Rotation paths and how fast each direction turns (degrees each step):
Each turn is a multiple of 5 degrees from 10 to 175, or 0.
Each row of a path follows its step; steps can be skipped.
Rotation 1:
step 2: -5, 11, 0, 13, -38, 24, -36, -13, 4, 24, -25, 17, 30, 3, 12, 1, -26, -34, -19, -38, -25, 18, 12, -3, -2, 12, -11, 10, 30, -9, -20, 24, 5, -28, 13, -8, 25, 21, -26, 26, 2, -18, -7, -12, -3, -10, -2, 1, 27, -20, -19, -4, 12, -23, -29
step 3: 4, 5, -20, 5, -21, 18, 6, -28, -13, -6, 8, -4, 1, -1, -8, 27, -31, 6, -25, -1, -53, -17, 7, -24, -10, -9, -9, 3, 17, 30, -34, -2, 18, -62, 19, 14, 24, -13, -32, 17, -27, 1, -2, -13, -3, -5, -2, -10, 19, -2, -17, 24, 0, -11, -14
step 8: 20, -26, 0, 11, -1, 7, 15, -20, -3, -6, -15, -5, -30, 9, 18, -2, 9, 20, 12, 28, -23, 12, 38, -21, 41, 0, 5, 35, 0, -2, -1, 8, 26, -25, 21, -28, 21, -23, -32, 36, -21, -13, -14, 7, -11, 25, -15, 12, 24, 15, -13, 39, 10, -1, -6
step 9: 1, -24, 20, 7, 19, 12, 21, -23, 3, 33, 10, 13, 9, 8, 0, -19, 6, 41, 11, -19, -23, 40, 37, -18, 17, -14, -23, 24, 9, -2, 18, -21, 3, -18, 35, -20, 11, -5, -13, 35, 20, -2, -16, 2, 16, -1, -10, 3, -20, -8, -10, 24, 13, -17, 42
step 11: -2, -29, -8, -26, 8, 3, -3, -41, -27, 1, 22, 22, -10, 16, 5, -3, -39, -1, -3, -29, -30, 18, 27, -24, 1, -2, -7, 30, 6, -10, -14, 18, -10, -1, 31, -26, 24, 3, -6, 3, 3, 0, 14, 5, -44, -43, 12, 9, 23, -26, -4, -1, -12, 1, -31
step 13: 14, 4, 28, 12, 22, -42, 11, -7, -26, -10, -13, 28, -21, 8, 17, 22, 3, 53, 11, 9, -17, -20, 17, -2, 29, -8, -2, 16, 37, 26, 12, 30, -6, -8, 22, -13, 6, 8, -15, 6, 0, 10, -4, -4, 1, 10, 8, -21, 17, -14, 16, 21, 7, -17, -50
step 15: -18, 0, 18, -21, -32, -20, -20, -3, 5, 7, 6, -8, 2, 4, 12, 18, -15, -6, 6, -12, -5, 1, 53, 5, 23, 3, 14, 0, 10, 39, 3, 9, -27, -15, -6, -5, -8, -2, -17, -18, 10, 9, -7, 46, 22, -36, -38, -9, 10, -37, -1, 37, 33, -6, -7
step 17: 13, -12, -12, 14, -55, 28, -6, -8, 20, -5, -7, 3, -1, 13, -13, 4, 1, 12, 6, -21, -49, -13, 42, 5, 27, 15, -22, 23, 17, 18, 10, 8, 18, -12, 10, -10, -7, 14, -41, 15, -5, 16, -6, -14, -1, 13, -19, -13, -29, -6, -40, 6, -6, -23, -8
step 25: -6, -21, -7, -8, 1, 26, 16, -24, -1, 8, -14, -14, -13, 1, 20, -6, -45, 7, 9, -18, -14, 22, 36, 18, 26, -11, 13, 35, 13, -8, -16, 6, 4, -23, 19, -16, 27, 3, -24, 44, -23, -31, -9, 2, -23, 7, -38, -3, 10, 2, -4, 35, -5, 7, 4
0, 3, 1, 13, -14, 2, -4, 1, 5, -12, 5, 2, 2, 6, -4, 2, 4, -6, -1, 4, -3, -4, -7, 0, -3, 4, -11, -5, -5, -2, -3, -3, 4, -7, 5, 1, 6, 7, -3, 7, 1, 2, -5, 17, 8, -8, 1, -3, -3, 11, 6, -1, 1, 2, -2 -> 25
-2, 9, 0, 2, -3, -4, 2, -6, -5, -2, -2, -10, -1, -1, 0, -4, 3, -7, 7, -2, -3, -8, -2, 13, 9, 10, 5, -5, 9, -2, 13, 3, 0, -12, 1, 7, 4, -8, 0, 0, -3, -5, 3, -1, -3, 0, -18, -5, 0, -4, 1, -2, -1, 6, 1 -> 145
-4, 0, -1, -9, 3, -2, 6, 5, 4, -4, 6, -13, 1, -7, 1, 1, -4, 4, 7, -1, 4, 3, 5, 1, -11, -7, -2, 0, -2, 3, -2, -4, -9, -2, 7, 1, -3, -4, 5, 16, -5, -3, -10, 4, 5, 0, -4, -5, 1, -8, 14, 5, 1, -1, 8 -> 70
-2, 9, 0, -12, -11, -3, -3, 2, 2, -9, -5, 1, 2, 1, 1, 6, -9, 3, -4, -1, -2, -5, 0, -2, -3, 10, -10, 0, 0, 3, 3, -3, -7, 7, -5, 12, -3, 0, -6, -4, -1, 1, -10, -5, -2, 5, -4, 1, 0, 3, -5, -8, 10, -15, -2 -> 20
10, -10, 5, -5, -3, -2, 6, -5, -6, 5, 2, -2, 3, -4, 4, -7, 9, -12, -7, -5, -3, -4, -2, -5, -6, -5, -1, -2, 4, 13, -6, -3, 0, 11, 1, 5, 6, -2, -10, -5, -8, 0, 0, 7, 1, 0, -2, 0, 6, -5, 2, -10, 8, 10, 1 -> 90
Rotation 2:
step 3: 10, 10, 24, 9, 31, 3, 39, 13, -20, -6, -28, -21, -27, -12, -13, 0, 17, 18, 40, 21, -56, 11, 22, -15, 3, 28, -13, 11, 29, -8, -7, -4, 46, 43, -10, -10, 5, 1, 2, 19, 1, -2, 17, 9, -22, -23, 8, -25, 45, 32, -20, -4, -28, 2, -4
step 4: 17, -22, 7, -6, 14, 1, 5, 9, -6, -8, -15, 12, -17, 8, -11, 45, -43, -2, -22, 39, -12, 30, -12, 3, 32, -7, -41, 17, 32, -7, -14, -21, 15, -26, -29, 18, -25, 9, 23, 2, 38, 15, -6, -19, -6, 44, 33, -11, -13, 11, -2, 45, 12, 1, -32
step 5: -21, -21, 39, -15, 6, -37, -7, 0, -2, 6, -39, 7, 23, 17, -6, -11, 0, 41, 4, -23, -17, -14, 8, 3, -2, -54, -24, -5, -29, 7, 34, -1, 29, -31, -54, 16, 9, -13, -19, -21, 8, -30, 20, 34, 1, 20, 7, -10, 2, -8, 26, 18, 17, -23, 8
step 11: -42, 0, -2, 35, 21, -23, 23, -1, -8, -14, -7, -7, 10, -7, 29, -14, 53, -20, 23, -6, -19, -18, 13, 27, 14, 9, -26, 15, -41, 5, -29, -31, -26, 15, -6, -12, 25, 48, -10, -25, -6, -16, -1, 18, 11, -6, -14, -25, 2, -39, -12, 27, 7, 4, -27
step 17: -13, -7, 57, 16, -22, 6, -1, -43, 1, -7, 56, 25, 24, 6, 11, -18, -20, 50, -14, 3, -33, 7, 3, -4, -12, 12, -34, 2, 3, 0, 0, -25, 0, -20, 11, 19, -5, 10, 10, 2, -5, 12, 25, 61, -27, -21, -2, -5, 10, -33, -11, 5, 13, -8, -9
step 18: -16, -8, 1, -4, 15, -13, 15, -4, 11, 8, 14, -7, -16, -28, 7, -7, -52, 20, 52, 29, -4, 19, 2, 35, 23, 7, -4, 11, -31, -21, -12, 38, 35, -11, 2, -12, -32, -46, -12, 4, -42, 18, 31, 3, -15, 13, 22, 34, 0, -9, -4, -31, 1, 18, -3
step 20: 18, -1, 29, 22, -22, 18, -7, -35, -6, 19, 17, -5, -42, 10, 30, 24, -16, 27, 6, 14, -33, 15, 16, -10, -2, -33, 2, -34, -1, 2, 23, -5, 6, 28, -8, -6, -27, 31, 8, 2, 10, -25, 15, 39, -23, -18, -12, 4, -25, -21, -37, 34, -15, -32, 35
step 21: -5, 1, -19, -45, 1, -19, -16, 33, 4, 12, 27, -26, 8, -9, 4, 22, -37, 11, 38, 35, -18, -8, 23, -5, 56, 21, -7, -1, -15, -43, -15, 35, 28, -12, 6, 26, -10, 0, -9, -1, 0, -26, -25, 8, -15, 15, -15, 28, -8, 18, -14, 0, 17, -33, 20
step 23: -16, -14, 5, 27, 3, -16, 20, -25, -24, -24, -5, 8, -37, 22, 53, -6, -25, 27, -10, 35, 3, 27, 38, 15, 10, -17, 0, -1, -11, 24, -16, -8, -19, 14, 0, -10, -33, -10, 7, -38, -16, -25, -6, -20, 7, 2, 11, 19, 1, -39, -5, 46, -21, 9, 35
0, -5, 1, 8, -1, 3, 8, -4, -1, -7, 2, -1, 3, 4, 5, 10, 9, -1, 12, 6, 4, 0, -2, -4, 0, 2, 0, -2, 4, 5, 4, 4, -2, 6, -7, -3, 6, 16, -6, 8, 6, -2, 4, -14, 0, -8, -3, 4, 1, 4, -16, 1, 4, -1, 3 -> 85
10, -4, -5, -1, 5, -9, -6, 0, -2, 0, 2, 1, 6, 4, -2, 5, 5, 9, -6, -2, -3, -7, 4, 3, -6, -13, -1, -11, 4, 6, -14, -8, -5, -5, -3, -1, -8, 6, -5, 1, -2, -4, 6, 2, -4, -5, -6, 4, 1, -12, -2, 3, 0, 9, -3 -> 120
8, 2, 0, 13, 5, 0, -8, 8, 3, -7, -2, -1, -2, 12, -2, -3, -6, -6, 11, 2, -2, 4, -8, 7, 3, 2, 2, -6, 6, 11, 2, -8, 0, 8, 4, -5, -5, -8, -1, -3, 6, 5, 3, 5, -1, -2, -2, 5, 0, 0, 2, -15, -4, -4, 3 -> 65
5, -1, -2, 6, 6, 7, 9, 1, 6, 1, 0, 4, 4, -7, -3, -4, -3, -2, -4, -8, 8, -3, 2, -6, 10, 3, 9, 0, -2, -2, -8, -15, -5, -4, 4, -11, 2, 5, 0, -1, -6, 4, 3, -2, 9, 1, -4, -9, 9, -1, 0, -3, 9, -2, 12 -> 25
-1, 1, 9, 8, -3, -14, -3, 3, 3, 5, -10, 2, 2, 3, -14, 1, -6, -1, -5, 5, 1, -10, 6, -2, -7, 6, 1, -1, 1, -8, -5, -3, 9, 10, 11, 6, -4, 3, -2, -4, 4, 5, -3, -6, 6, 0, 0, 0, -2, 1, -12, 6, 2, -5, 2 -> 60
-5, 8, 3, -3, 4, 6, 3, 9, 4, -3, 6, -3, 13, 12, 4, 2, -9, -10, 3, 7, 4, 1, -1, -2, -7, -1, -2, -1, -2, -7, -16, 2, -4, 4, -11, -1, -4, 3, 5, -4, -5, -1, -9, -3, -4, 2, 0, -11, -3, 0, 0, -2, -4, -1, -5 -> 145
Rotation 3:
step 2: 38, 12, 13, -4, 15, -6, 30, 22, -8, 14, -9, 15, 33, -24, 2, 36, -15, -4, 12, -14, -6, -33, 12, -21, -17, 29, -26, -43, 1, -16, 13, 16, -2, 4, -16, 15, -28, -8, -34, -12, -32, 25, -16, 41, -30, -2, 37, -27, -20, 0, 22, -20, 3, -25, -4
step 6: 14, 1, 14, -20, -29, -14, 34, 29, -25, 13, -4, 7, 1, 5, -21, 0, -29, -9, -49, -3, 19, -30, 17, -2, -32, 5, 3, -25, 31, -30, 6, 17, 3, -2, -10, 30, -2, 37, 12, -31, -8, 32, -13, 26, 10, 10, 13, -23, 1, 46, -4, -46, -9, 9, -12
step 8: -16, -7, 28, 15, -7, 12, 23, 37, -11, -32, -18, 24, 7, -14, -38, 18, 35, -13, 26, 8, 8, -10, -3, -6, -11, -28, -38, -34, 3, 12, 26, 6, -4, 39, 19, 24, -3, -26, 4, -29, -11, 9, -12, -3, -25, -52, 27, -3, 2, 15, 10, -16, -25, -10, -30
step 9: 0, -20, 26, -8, 2, -39, 38, 8, 41, 10, -4, -6, -7, 1, -26, 10, 20, -12, 11, -33, 2, -6, 0, -4, 10, 2, -5, -46, 13, -1, 19, -1, 1, -29, 3, -6, -8, -18, 4, 0, 0, 58, 10, 41, 9, -47, -1, -13, -29, 20, -19, -40, -5, -22, -19
step 15: -22, 12, 19, 9, -5, 3, -6, 27, 5, 18, 4, -23, -33, -1, -4, 4, -16, 5, 9, 15, 25, -1, 2, 21, -28, -16, -30, -45, 23, -2, 16, 20, 14, -9, -22, 33, -9, 15, 10, -22, 8, 42, -21, 19, -9, -32, 43, -58, 22, 32, -1, -7, 7, -28, 5
step 21: -14, 1, -8, -10, 15, -3, 47, 12, -2, 20, 9, 30, -19, -15, 15, 12, 5, 8, 20, -28, 3, -57, 8, 12, -5, 19, -34, -23, -16, 12, 35, 6, -23, 4, -24, 19, -19, -33, -22, 22, -19, 37, -11, 34, -3, -16, 8, -25, -7, 21, 6, -28, 9, -25, -33
step 22: -15, -21, 3, -41, 1, -18, 20, 15, -10, 20, 14, 12, -34, 9, -21, -21, -5, 22, 6, -18, -12, 15, 11, 14, -24, -4, 5, -40, 44, -33, 41, 3, -27, 17, -1, 25, 18, 20, -29, 6, -20, -1, 7, 38, -2, -2, 13, -49, -23, -2, -7, -4, -35, -25, -4
step 25: 2, -3, 19, -27, -15, 7, 22, 22, 9, 5, 2, 34, 27, -3, -30, 29, -13, -2, -26, -14, 26, -30, 12, 3, -10, 16, -28, -34, 30, -31, 24, 6, 4, -15, -20, 13, 1, -13, -13, -58, -7, 11, -16, -10, -2, -15, 7, -30, -14, -5, 10, -48, -5, -11, -44
step 26: -20, -20, 19, 39, -20, -14, 40, 36, 27, 4, -27, 2, -19, 21, -52, 9, -7, 22, 7, -10, 2, 10, 18, 15, -11, 19, -18, -25, 0, -43, 25, -3, -6, -21, 15, 13, 1, -30, -5, -18, 10, 7, -16, 42, 8, -13, 27, -40, 9, 15, 11, 22, -6, -11, 8
-1, 7, -10, 0, 1, -1, -4, -8, -9, -3, 9, 0, 2, -1, 12, -7, -3, -1, -9, -5, -12, -2, 0, 4, -2, -7, -2, -1, -7, -5, 0, -2, -12, 4, 1, 2, -5, 0, 1, 13, -7, 0, -3, 5, -1, 2, 0, -11, -3, -8, 4, -6, 0, -11, 4 -> 40
-4, 11, 5, -6, 8, -3, -6, 2, -2, -5, -2, -3, 8, 4, -4, -5, 4, -5, 4, 6, 5, 11, -8, 1, 4, -9, -2, 1, -2, -6, 1, 1, -1, 6, -4, -6, -6, -5, 11, 6, -1, 2, 4, 0, -2, -18, -1, 5, 5, 9, 7, 7, -4, -3, 6 -> 95
1, 7, 7, -1, -7, 3, -3, 5, 5, 3, -10, 0, 2, 10, 4, -2, -3, 1, -4, 5, 2, 4, 1, 12, 2, -2, -11, -2, 4, -13, -1, 8, 4, -8, -6, 3, -7, -5, 0, -3, -6, -5, -2, -12, 3, 12, 6, -6, 5, -5, -4, -3, 4, 1, 9 -> 35
-2, -3, -1, -6, 7, 8, 1, 4, -10, -11, -4, 16, 10, 4, 5, 4, -1, -7, 0, -6, 6, 1, 0, -1, -2, -5, -4, 8, 2, 4, 1, -6, -3, 3, -2, 5, -2, 3, -1, 0, 2, -9, -11, -3, 0, 4, 1, 0, 2, 11, 1, -12, 1, 11, -3 -> 170
-6, -3, 0, 6, 5, -9, -2, -9, -3, 1, -1, 2, 7, 1, 4, 3, -2, -6, 8, -10, 6, 9, 0, -1, 0, 7, 9, -3, 9, -15, -5, 7, 4, -3, 0, 1, -2, 10, 6, -5, 4, 0, 3, 6, 7, 0, 11, -2, -4, -4, -1, -9, -7, -7, -4 -> 110
1, 12, -3, -2, 6, -2, -4, 2, 0, 4, 10, -9, 2, -5, 4, 13, 0, -2, -11, 12, 0, 2, -3, 0, -2, 4, 5, 5, 6, 1, 6, -7, 13, -4, 8, -1, -6, 9, -4, -2, -2, 5, -3, 4, -5, 3, 4, 2, 9, 5, 3, -8, 7, -1, 4 -> 80
8, 8, -2, -2, -3, 4, 7, 4, 2, -1, -4, 7, 4, 0, 2, 2, 7, -5, 3, 8, -2, 3, 3, -6, -9, 4, 3, 1, -12, 2, 1, 6, 1, -10, 11, -7, -3, -6, 3, -4, 8, -4, -13, 1, 1, -11, 9, -13, -3, -7, 1, 2, 0, -2, -6 -> 60
10, 0, 3, 4, 2, -1, 6, 3, -2, 8, -3, -2, -3, 9, -3, -4, -12, 2, 7, -3, 1, 4, -6, -4, -11, -6, 3, -1, 3, -1, -10, -6, -3, 8, 2, 0, 5, 14, -6, 1, 1, 3, -12, -3, -1, -1, 7, 0, 2, -1, 9, 7, 7, -3, 12 -> 90
